[[ 76   9   9 -70]
 [-31  -6  -6  36]
 [ 40 -73 -73 -32]
 [ 38  -5  -5 -37]]
->
[[ 76   9   9 -70]
 [ 40 -73 -73 -32]]

[[ 69 -13  66 -58]
 [ 83 -25  50 -52]
 [ 24  -6  43 -28]
 [ 15   8  11  16]
 [ -3   8  12   9]]
->
[[ 69 -13  66 -58]
 [ 24  -6  43 -28]
 [ -3   8  12   9]]

[[ -7  35 -11 -11  -6  16 -40  22]
 [ -5  44 -29  -9  -9  17 -49   5]
 [ -8  11  27 -15   0  11 -17  62]
 [  6 -10 -30  11   8  22 -16  59]
 [  2  -5 -15   4   6  19 -16  59]
 [-15  15  52 -23  -2  10 -15  70]
 [  2   0 -46  16   5  29 -33  39]]
->
[[ -7  35 -11 -11  -6  16 -40  22]
 [ -8  11  27 -15   0  11 -17  62]
 [  2  -5 -15   4   6  19 -16  59]
 [  2   0 -46  16   5  29 -33  39]]

[[ 20   4  16 -40  29  -7  22   4  -6  -4   2   3  11]
 [ 21   9   9 -68  42  -6  26  -1  25 -17  -8   0   8]
 [ -6  20 -16  21   5 -19  40 -37   9 -39 -55  -9 -32]]
->
[[ 20   4  16 -40  29  -7  22   4  -6  -4   2   3  11]
 [ -6  20 -16  21   5 -19  40 -37   9 -39 -55  -9 -32]]

[[  4  16  -4  -8 -30   0  -1   1 -25   9  -6]
 [-17   2  -2  27 -13  -7  -6  -8   6  22 -27]
 [ -5  26   1  15 -13   1   1   1 -33   4 -16]
 [  1  11   3   5  21   5   5   3 -11 -30  21]
 [ -4  -3   6  13  26   2   3   1   6  -3  -6]
 [-17  38   0  38 -25  -3  -2  -4 -42  15 -35]
 [-36  46 -14  55 -80 -17 -13 -18 -41  28 -42]]
->
[[  4  16  -4  -8 -30   0  -1   1 -25   9  -6]
 [ -5  26   1  15 -13   1   1   1 -33   4 -16]
 [ -4  -3   6  13  26   2   3   1   6  -3  -6]
 [-36  46 -14  55 -80 -17 -13 -18 -41  28 -42]]

[[ 24  14  -3  10 -17   6]
 [-32   2  11 -11  19 -13]
 [  3  46  20  16  -4 -12]
 [ 19  11  10 -23  33  18]
 [-24 -15   2  34 -35 -22]
 [ 23  21   8 -27  38  18]
 [ 19  31   0 -11  33   5]
 [-14  12 -16  32  56 -14]
 [  1  30  38  15  -7  19]
 [-20 -16  55   4  17  52]
 [  5  15  14  -5 -65 -25]]
->
[[ 24  14  -3  10 -17   6]
 [  3  46  20  16  -4 -12]
 [-24 -15   2  34 -35 -22]
 [ 19  31   0 -11  33   5]
 [  1  30  38  15  -7  19]
 [  5  15  14  -5 -65 -25]]

[[ 22  13  -1  38]
 [ 14   5 -22  -6]
 [ -2  12  31  20]
 [ 19   4 -40 -17]
 [ 15   2 -20   5]
 [  7  15  -1   7]
 [ 10   7 -30 -22]
 [ 13   6  -2  23]
 [ 16   7 -10  16]
 [  8   7  -2   7]
 [ 40   8  -8  67]]
->
[[ 22  13  -1  38]
 [ -2  12  31  20]
 [ 15   2 -20   5]
 [ 10   7 -30 -22]
 [ 16   7 -10  16]
 [ 40   8  -8  67]]

[[ -9  24   6  12]
 [-12  53   9 -34]
 [ -5   7   2  15]
 [ 11 -33  -7   3]
 [ 20 -80 -14  51]
 [  7 -27  -5  16]
 [ -6   4   2  44]
 [ -1 -13  -1  45]]
->
[[ -9  24   6  12]
 [ -5   7   2  15]
 [ 20 -80 -14  51]
 [ -6   4   2  44]]
